In the rows, 100 means zero.
One turn moves each row of this set onto another row. After a few examples, where does it send each row asked below?
mumes: 107 76 75 94 105 101 75 95 107 108 121 81 79 75 95 116 119 118 76 92 114 120 91 73 99 104 92 118 70 94 104 109 83 101 113 138 106 79 93 84 98 115 106 57 111 118 107
Vener: 81 81 102 97 102 91 94 104 95 111 104 81 96 83 102 94 131 101 53 67 112 118 84 93 118 93 87 92 58 101 129 86 115 101 121 136 94 75 114 115 98 119 117 71 97 89 105
zav: 76 95 136 112 100 81 85 104 125 99 96 61 63 95 109 101 94 121 93 87 81 61 106 86 108 117 96 100 115 81 109 109 116 97 109 137 130 80 118 82 101 119 85 87 118 107 110
Godiv: 80 100 130 100 98 108 129 118 117 83 77 72 76 112 105 128 86 106 61 77 77 81 105 84 119 121 107 88 117 102 102 103 108 123 94 120 105 97 123 79 118 111 95 77 119 115 92
Kopir: 125 74 94 101 108 82 110 111 114 106 61 104 101 63 97 122 108 108 80 97 109 98 132 73 83 100 105 131 68 78 109 93 79 91 118 128 106 89 116 94 124 130 109 67 106 110 87
dasol: 98 84 107 103 121 83 119 88 106 87 82 109 110 70 99 114 113 92 96 101 86 104 83 71 111 88 88 80 79 97 69 91 84 111 108 116 99 70 98 105 112 109 130 79 110 100 112
nuzi: 80 97 118 106 96 101 131 113 101 83 96 76 75 98 90 133 90 110 55 83 71 84 108 100 88 133 103 99 109 96 101 103 124 118 109 127 113 96 119 74 123 116 81 82 117 112 80
zigag: 84 84 114 110 115 85 129 121 102 73 94 69 75 97 96 126 89 97 70 99 71 80 111 103 96 125 92 100 111 104 96 107 125 111 106 148 119 105 102 85 129 109 77 88 107 113 87
dup: 68 87 132 117 96 83 110 94 118 82 107 67 78 95 92 106 94 122 81 97 70 53 103 100 95 118 82 95 99 88 123 98 119 113 113 141 133 88 123 87 101 119 88 94 116 102 101
Zeda: 107 85 114 113 108 62 120 93 108 95 124 88 93 67 89 101 105 106 78 80 102 111 116 81 109 95 97 74 84 108 115 83 78 114 114 134 70 97 101 126 98 114 138 68 105 97 98
kirak: 119 97 107 89 127 83 105 94 119 73 75 99 102 70 87 111 140 95 98 87 99 98 96 72 111 77 68 96 94 99 88 109 84 116 118 105 106 85 92 111 125 114 120 77 100 95 107
Sala: 92 84 116 107 103 78 122 125 107 77 85 59 67 113 102 123 84 97 69 87 85 79 110 86 128 130 101 96 117 116 105 102 113 104 97 142 102 108 111 95 116 97 90 85 110 113 94
dol: 118 85 115 101 113 54 109 98 127 76 103 98 97 79 77 100 128 106 79 70 114 97 114 80 106 103 75 98 89 109 131 82 70 117 115 109 82 100 103 121 113 126 134 61 102 100 98
Baki: 82 76 128 115 110 68 114 113 112 71 98 69 82 96 96 109 85 105 80 106 70 62 117 108 93 121 84 99 104 100 118 99 120 105 111 157 129 101 107 92 115 113 87 87 110 105 100
Buke: 122 96 74 90 110 84 81 105 91 105 111 85 83 78 87 119 124 109 80 79 125 96 93 60 97 110 87 138 84 85 112 108 87 113 124 111 100 94 92 105 99 122 117 75 110 111 100
Som: 86 80 125 109 99 60 94 120 110 90 82 57 70 102 106 101 88 102 78 93 85 64 111 98 115 124 101 102 111 105 117 98 123 83 107 149 117 94 117 98 106 105 83 87 113 109 106
golil: 87 93 90 95 117 79 100 104 108 105 91 90 101 89 91 98 142 103 63 65 123 90 77 81 113 96 78 115 69 101 133 81 99 109 112 100 92 88 118 124 99 130 112 81 99 99 97
safak: 108 76 117 102 120 78 122 97 106 83 69 105 105 80 97 116 124 94 104 111 95 97 94 66 105 72 86 100 84 77 87 94 94 111 117 112 103 65 104 115 120 119 120 99 104 98 101
paruk: 86 87 116 103 104 89 94 109 104 97 99 74 101 79 95 105 136 107 50 62 109 114 96 82 108 92 78 109 63 101 137 92 108 116 121 118 90 71 139 130 104 117 109 69 90 96 83
Lotof: 110 71 70 100 114 100 78 112 109 91 106 71 82 73 91 125 129 114 70 85 119 112 95 61 99 115 81 129 73 91 107 113 92 112 113 122 107 71 114 90 108 112 113 68 92 122 91
femo: 81 105 147 104 91 100 106 107 125 92 93 76 68 104 106 118 84 123 79 72 77 73 115 80 104 125 103 94 115 77 108 107 102 121 107 124 118 87 122 71 111 126 102 71 125 108 103
nirof: 75 98 128 113 84 98 120 95 110 85 115 72 68 99 87 124 94 128 69 82 72 69 104 91 91 136 92 98 104 84 113 102 116 125 116 127 122 88 125 74 106 122 91 87 121 105 89
Rar: 116 82 134 111 105 58 110 97 110 77 122 85 91 80 82 110 114 111 87 92 100 108 115 70 97 84 86 94 93 95 123 92 80 128 120 118 74 78 108 135 103 113 132 73 107 103 90
Viz: 130 107 103 82 105 85 94 107 97 106 60 104 109 60 92 113 120 99 76 79 104 96 118 83 85 85 96 125 78 83 111 104 88 99 128 111 106 98 104 107 121 124 109 60 115 96 99
funek: 112 89 106 96 101 90 108 92 108 116 69 116 106 63 108 119 102 106 81 88 95 109 118 81 95 100 99 117 57 87 97 91 72 91 121 139 109 91 111 89 121 128 105 49 117 98 99

Baki goes to -> nirof
Vener goes to -> funek
Now find these:
kirak goes to -> golil
femo goes to -> Sala
Rar goes to -> Lotof

